One turn sends every row of this set to another row. A few are shown first. Where does it send the rows asked after them?
Radog: [ 0.88 -0.78 -0.12  0.46  0.17 -1.26  0.68  1.52  3.11  0.56  0.07 -0.48
  0.37 -1.53  0.58 -1.00  0.62 -0.70]
Kag: [-0.14 -0.47 -0.27  2.70  0.28 -1.14  1.73  2.53  1.23  0.32 -0.05  0.00
 -0.12 -0.42 -0.18  1.65  1.13 -1.28]
lufom: [-0.40 -1.44  0.69  2.33 -1.36 -0.65  2.81  0.65  0.55 -1.45 -0.24  1.08
  0.47 -1.84  0.81 -1.00 -1.07 -0.63]
Vofoz: [ 1.54 -0.78  0.24  2.05  1.35 -2.26  2.28  0.08  2.40  0.58  1.62 -0.26
  1.40 -1.29  1.09  0.48 -1.72  0.08]
Napos: [-0.54 -1.38  1.28  2.88 -0.86 -0.64  3.42 -0.02  0.33 -1.22  0.36  0.97
  0.25 -1.47  0.46 -0.06 -1.14  0.15]
fomug: [ 1.57 -0.97 -0.01  2.30  1.72 -2.37  2.16  0.09  2.17  0.51  1.81 -0.21
  1.06 -1.18  0.95  0.68 -1.70  0.41]
dinil: [-0.10 -1.04  1.02  2.16  1.12  0.71  0.72 -0.47 -0.06  0.63  0.17 -0.46
  0.41 -1.40  0.11  0.77  1.12 -0.55]
Tul: [ 1.26 -1.01  0.89  2.26 -0.39  1.16  1.70 -0.13  1.96  1.98 -0.27  0.04
  0.05 -0.51  1.32  0.26 -0.14  0.96]
Medo: [ 0.08 -0.44  1.34  1.44  0.67 -0.25  0.49 -0.59  0.02  0.53  0.50 -0.05
  1.36 -0.91 -0.70  0.72  1.26 -0.12]
las: [ 1.21 -1.91  1.68  0.26  0.24 -1.51  1.94  1.58  1.78 -0.68 -0.32 -0.78
  1.04  0.57  0.74  1.03 -0.16 -0.82]
pirek: [ 1.36 -1.49  0.94  1.84 -0.48 -0.54  2.19  1.56  0.62  0.92  1.50  0.05
  0.69 -2.42 -1.95 -1.09 -1.38  0.37]
bab: [ 1.97 -1.64 -0.38  2.46  0.56  0.20  3.28  1.72  1.00 -0.25 -1.18 -0.65
 -0.46 -2.56  0.70 -0.35 -0.53 -0.60]
ris: [ 1.11 -1.11  2.21  2.29 -0.68  0.58  0.74  0.78  0.93 -0.25  1.55 -0.23
 -0.59 -0.64 -0.28 -1.50 -0.60 -0.77]
vovav: [ 1.51 -1.40  0.62  1.48 -0.31 -0.74  2.47  1.27  0.72  1.07  1.50 -0.03
  0.55 -2.03 -2.15 -1.06 -1.61  0.40]
popi: [ 1.86  0.56  0.13  1.64 -0.60 -0.90  2.24  1.30  0.21  1.36  1.57  0.16
 -0.46 -1.94  0.36  2.11  0.66 -0.32]
Bibi: [ 2.09  0.71 -0.08  1.48 -0.62 -0.79  2.09  1.16  0.09  1.07  1.86  0.37
 -0.57 -1.93  0.42  1.77  0.23 -0.07]
Kuzot: [ 1.82 -2.19 -0.58  1.49  0.49 -0.53  3.18 -0.83  1.15 -0.17  0.06  0.51
  1.37  0.03  0.78  0.05 -0.79 -1.40]
gode: [ 1.60 -1.94  1.25  0.57 -0.03 -2.39  2.07  1.73  0.62 -1.45  0.37 -1.11
  1.03 -0.43  0.70  0.97  0.00 -0.83]

vovav turns into Bibi
Kag turns into Kuzot
lufom turns into dinil
And these:
Napos turns into Medo
Radog turns into bab
Vofoz turns into pirek

One turn sends every row of this set to another row. A few are shown first. Where does it send the rows asked after them?
rebo: [ 1.34  0.21 -2.04 -0.60 -0.81 -0.10  0.04 -1.84 -0.25 -0.59  1.65  0.36
 -0.46]
Seni: [-1.24 -0.06  0.63  0.77 -1.09 -0.53 -0.20  0.76  0.08 -0.44  0.05 -0.10
 -0.42]
Guz: [ 0.81 -0.62  1.14  0.73  0.90 -1.26  1.98 -1.14 -0.29 -0.92  0.58 -1.40
 -0.27]
goruz: [ 0.66 -0.52  0.74 -1.24  0.76 -0.28 -1.05 -0.72 -0.54 -0.51  0.20  1.83
 -1.76]
Gabu: [ 1.70 -0.44  0.60 -0.83  1.39 -0.12 -0.75 -0.11 -0.55  0.21  0.43  1.76
 -1.18]
vosig: [ 1.36 -0.39  1.40  0.82  0.77 -0.43  1.74 -0.92 -0.23 -0.55  0.64 -1.47
 -1.02]
fifig: [-1.08 -0.12  0.60  0.68 -1.38 -0.46 -0.46  0.47 -0.25 -0.82  1.08 -0.16
 -0.41]
nuzav: [ 1.50  0.10 -1.74 -0.85 -0.70 -0.47 -0.27 -2.11 -0.39 -1.01  1.07  0.49
 -0.71]
pom: [-0.28 -0.78 -0.89 -0.64  0.94  0.26  2.09 -1.51  0.11  0.73 -0.22  0.95
  1.05]
kedak: [ 0.46 -0.35  1.64  0.18  1.48 -0.82  1.42 -1.04 -0.04 -0.61  0.71 -1.41
 -0.18]
golev: [ 1.05 -0.44  0.72 -1.32  1.15 -0.05 -1.15 -0.19 -0.13 -0.61  0.72  1.43
 -1.27]
ropez: [ 0.67 -1.05  0.47 -1.09  0.98  0.10 -1.33 -0.17 -0.44 -0.48  0.66  1.97
 -0.52]
tira: [ 1.41 -0.09 -2.35 -0.61 -0.56 -0.46  0.08 -1.61 -0.63 -0.12  1.10  0.30
 -0.88]
ritat: [ 0.54 -0.72  1.18  0.03  1.17 -0.67  2.10 -1.32 -0.33 -0.79  0.38 -1.61
 -0.38]
Vam: [-1.29  0.14  0.28  0.54 -1.57 -0.45  0.40  0.51  0.04 -0.63  0.44  0.80
 -0.95]
bodiv: [ 1.34 -0.03 -1.86 -0.02 -1.28 -0.05  0.62 -2.37  0.10 -0.72  0.97  0.23
 -0.96]
kegi: [-0.24 -0.96 -1.15 -0.86  0.59  0.55  2.37 -1.28  0.27  0.53 -0.64  0.46
  0.33]
gok: [-0.33 -0.42 -1.40 -0.86  0.81  0.13  1.67 -1.51 -0.01  0.86 -0.50  0.42
  0.98]
guti: [ 0.80 -0.06  1.11  0.17  0.70 -1.29  2.43 -0.63 -0.32 -0.85  0.46 -1.14
 -0.51]
zuvel: [-0.63 -0.33 -0.96 -0.45  0.69  0.06  1.81 -1.49  0.71  0.57 -0.46  0.29
  1.26]
bara: [-1.33  0.09  0.66  0.54 -1.14 -0.76  0.25  0.89 -0.55 -0.77  0.39 -0.29
 -0.27]
Det: [-0.54 -0.47 -0.86 -0.54  1.18 -0.38  2.17 -0.75  0.37  0.95 -0.50  1.00
  0.43]
zimim: [ 1.79 -0.16 -1.82 -0.48 -0.33 -0.40 -0.04 -2.15  0.03 -0.90  1.30  0.17
 -0.01]
gabog: [-0.82  0.36  0.92  0.77 -1.48 -0.26 -0.07  0.66 -0.49 -0.10  0.01  0.07
 -0.61]
Boto: [ 0.92 -0.76  1.00 -1.04  0.69  0.21 -1.35 -0.03 -0.77 -0.48  0.28  1.43
 -0.86]

zimim turns into zuvel
ritat turns into bara
Seni turns into golev
And these:
goruz turns into tira
Det turns into vosig

